In the data rows, 128 means zero.
In each game, the first row plays the second. By how much does the first row win? 10 means about a draw, 20 a big win and 0 a big loss. Wins can go round in a circle. Each row has two weighted sums of its numbers, A and B, taken from their middle values. A row wins by its A times the other's B, less its B times the other's A.
[ 88  99 153 155  90 160  94 125  88 129 167 139]
[165 174 104 116 161 100 162 126 170 139 101 125] ~ 5
[120 117 135 130 121 131 121 126 121 125 138 124]
[101 146 145 166 101 132 102 136 120 138 155 144] ~ 9
[101 124 150 160 100 141 101 131 108 130 163 131]
[114 102 139 123 115 151 112 129 106 120 139 131] ~ 12
[135 128 121 121 138 127 139 124 134 125 118 120]
[ 94 120 147 160  94 140  97 126 103 130 159 139] ~ 11
[138 106 120 112 135 143 126 128 120 120 117 128]
[112 157 139 163 110 115 121 133 132 136 144 139] ~ 11
[102 147 139 165  96 133  99 135 115 135 161 141]
[159 175 113 115 155  94 161 122 166 143 104 118] ~ 10
[109 118 154 145 109 143 115 134 111 131 147 134]
[159 139 113  97 157 114 161 123 153 130  97 119] ~ 10
[182 175  92  97 181  79 180 125 188 134  79 126]
[123 134 135 136 122 124 125 130 134 130 138 126] ~ 17
[149 118 119 104 151 124 147 129 138 119 104 121]
[126 101 132 111 132 139 129 125 117 123 124 121] ~ 8
[142 116 124 104 146 130 142 121 131 116 108 120]
[100 120 150 158  99 144  99 130 103 131 157 127] ~ 4
[ 97 111 144 144  97 148  94 125  96 123 157 135]
[133 162 120 143 131 108 131 135 145 130 133 127] ~ 10
[111 158 139 165 107 117 110 130 127 138 152 142]
[123 113 135 123 125 137 115 132 113 125 130 132] ~ 9
[131 117 123 125 128 130 132 125 125 123 129 127]
[119 139 134 147 118 122 117 124 127 128 142 134] ~ 10
[104 151 142 155 105 126 111 129 119 134 154 136]
[136 110 123 106 136 132 127 130 126 121 122 123] ~ 10
[140 129 119 113 138 136 139 129 135 122 117 122]
[123 119 129 125 127 131 127 125 127 131 127 131] ~ 10
[115 119 138 136 117 136 118 122 117 129 141 123]
[138 169 114 133 137 105 142 124 153 134 124 134] ~ 6
[ 89  94 151 155  90 156  91 132  86 126 164 133]
[144 125 117 110 145 120 139 123 138 125 112 129] ~ 12
[110 117 140 142 112 140 116 136 115 131 141 131]
[106 153 140 157 104 126 107 127 124 137 157 142] ~ 11
[ 76 101 165 174  75 167  74 126  83 128 177 135]
[156 135 115 106 158 120 157 125 149 129  95 129] ~ 18
[112 119 138 138 114 137 117 129 115 126 139 132]
[140 161 120 136 140 105 143 127 154 132 117 134] ~ 12
[133 109 125 118 136 133 138 129 124 121 122 123]
[120 114 138 134 117 131 119 129 120 123 142 128] ~ 10
[125 121 131 126 125 134 123 133 123 128 131 127]
[146 135 112 116 147 124 148 130 145 127 109 125] ~ 9
[137 133 130 122 137 122 135 131 134 125 120 124]
[143 136 118 123 142 123 147 125 141 138 115 128] ~ 12
[118 121 128 132 118 129 119 127 117 130 134 122]
[161 172  97 108 165  93 166 127 174 133  93 125] ~ 4
[136 116 125 116 139 132 138 122 129 125 122 123]
[100 128 146 156  99 142 103 128 106 133 157 140] ~ 10
[115  96 136 121 117 156 117 131 105 114 136 115]
[165 168 101 112 161  94 158 129 166 139  93 124] ~ 9
[115 154 136 161 113 125 114 135 134 139 150 138]
[120 123 139 129 122 131 121 134 120 131 138 123] ~ 10
[156 144 109 112 157 108 158 127 155 130 102 123]
[162 133  99  94 164 118 160 130 148 128  93 117] ~ 10
[102  99 150 145 107 155 102 128 100 124 150 120]
[112  98 138 130 115 146 113 128 108 118 140 119] ~ 11
[121 119 132 136 119 132 120 127 116 129 137 122]
[151 147 109 111 153 107 153 134 151 131 108 131] ~ 6
[101  91 137 138 103 155 101 126  96 125 153 133]
[125 102 131 123 127 146 131 123 118 132 130 131] ~ 9
[153 137 111 109 154 109 150 124 153 123 102 127]
[138 103 124 110 138 131 144 116 127 127 116 120] ~ 8
[141 135 116 111 140 117 142 128 136 130 117 123]
[121  99 135 119 124 149 118 118 108 116 128 121] ~ 12
[116 119 139 143 113 140 111 126 115 127 143 134]
[155 129 108 100 156 114 157 125 145 130  98 119] ~ 10
[114 120 133 145 115 136 116 123 115 129 139 133]
[173 168 103 107 170  84 180 126 179 135  90 128] ~ 11
[142 158 110 128 141 101 146 132 154 138 116 137]
[149 132 117 113 150 114 146 122 148 124 106 121] ~ 10
[139 139 118 122 138 116 141 129 141 131 125 132]
[186 127  92  67 186 101 184 122 162 120  72 111] ~ 7
[112  99 140 130 114 147 112 124 103 116 141 129]
[105  94 144 130 107 151 101 118 100 113 142 133] ~ 5
[135 127 128 125 134 125 133 123 132 126 126 123]
[158 141 100 101 156 113 157 126 150 127 100 120] ~ 9
[200 163  79  71 202  88 195 125 189 127  51 111]
[110 118 142 142 112 135 110 133 110 135 149 128] ~ 15
[113 114 136 141 112 132 119 131 114 128 140 131]
[ 96 107 139 152  97 157 100 130  97 124 161 129] ~ 9
[114 133 133 145 117 136 120 131 120 131 138 138]
[134 123 126 119 136 127 135 125 133 124 116 131] ~ 9
[105  97 145 137 106 158 105 128 100 127 145 126]
[162 177 103 112 159  93 161 129 172 136  99 126] ~ 5
[134 112 123 115 138 129 136 119 124 126 117 123]
[121 126 130 132 121 136 123 135 119 127 138 128] ~ 11
[103 121 141 153 103 138 106 131 109 127 152 128]
[132 100 129 111 135 139 128 124 118 123 122 114] ~ 10
[126 100 124 115 126 143 120 132 115 124 128 125]
[ 92  50 149 131  95 189  99 127  68 108 159 118] ~ 9
[100  99 156 146  97 159  90 126  97 124 158 130]
[130 125 123 123 132 121 135 130 128 136 125 128] ~ 6
[125 156 126 150 121 114 122 135 134 134 130 143]
[115 122 139 142 117 142 118 126 112 134 142 130] ~ 9
[111 116 139 135 110 140 112 135 112 129 141 127]
[126 117 127 127 124 137 126 123 121 125 129 126] ~ 11
[ 87  92 149 153  90 163  86 131  84 128 167 129]
[164 153  98  95 168  96 168 131 166 134  87 121] ~ 5
[119 154 139 156 116 116 122 129 134 133 144 135]
[127 122 129 125 126 135 127 125 125 121 127 126] ~ 10
[165 155 106  95 168  95 168 127 165 130  93 121]
[108 133 137 141 109 132 114 129 116 132 146 134] ~ 12
[123 121 137 142 122 129 124 131 120 123 137 131]
[134 152 119 130 136 113 138 129 146 134 125 131] ~ 15
[120 103 136 118 119 149 114 127 110 121 136 122]
[156 139 112 105 158 112 158 125 155 128  97 125] ~ 10
[150 123 117 107 153 122 147 132 141 124 101 125]
[154 139 111 102 158 113 150 127 151 129  99 122] ~ 14
[150 140 114 110 149 113 153 122 148 131 108 124]
[180 167  88  92 179  83 175 126 179 135  75 125] ~ 7
[117  99 134 135 116 156 113 127 112 119 138 125]
[156 139 109 105 155 110 161 125 152 126  94 121] ~ 11
[176 152  90  86 176  99 173 128 171 125  84 119]
[106  96 134 135 107 150 106 133 100 121 144 133] ~ 4
[ 97 101 141 145  99 151  98 126  99 122 159 134]
[161 119 106  82 164 120 166 127 149 123  89 112] ~ 10
[149 141 117 113 150 111 151 119 149 131 107 121]
[193 179  85  84 191  80 190 126 192 134  68 121] ~ 4
[148 136 116 107 148 122 151 123 142 131 110 122]
[147 116 112  99 151 131 146 129 137 119 110 119] ~ 8
[140 168 113 130 139 104 145 127 154 133 118 131]
[102 102 144 140 101 148  99 122  97 122 154 127] ~ 13
[104 119 144 156 100 144 107 129 103 127 156 135]
[156 131 115 100 157 116 150 130 148 133 102 125] ~ 12
[112 117 141 138 111 133 116 129 116 130 146 134]
[123 100 128 115 126 148 122 123 109 121 129 118] ~ 11
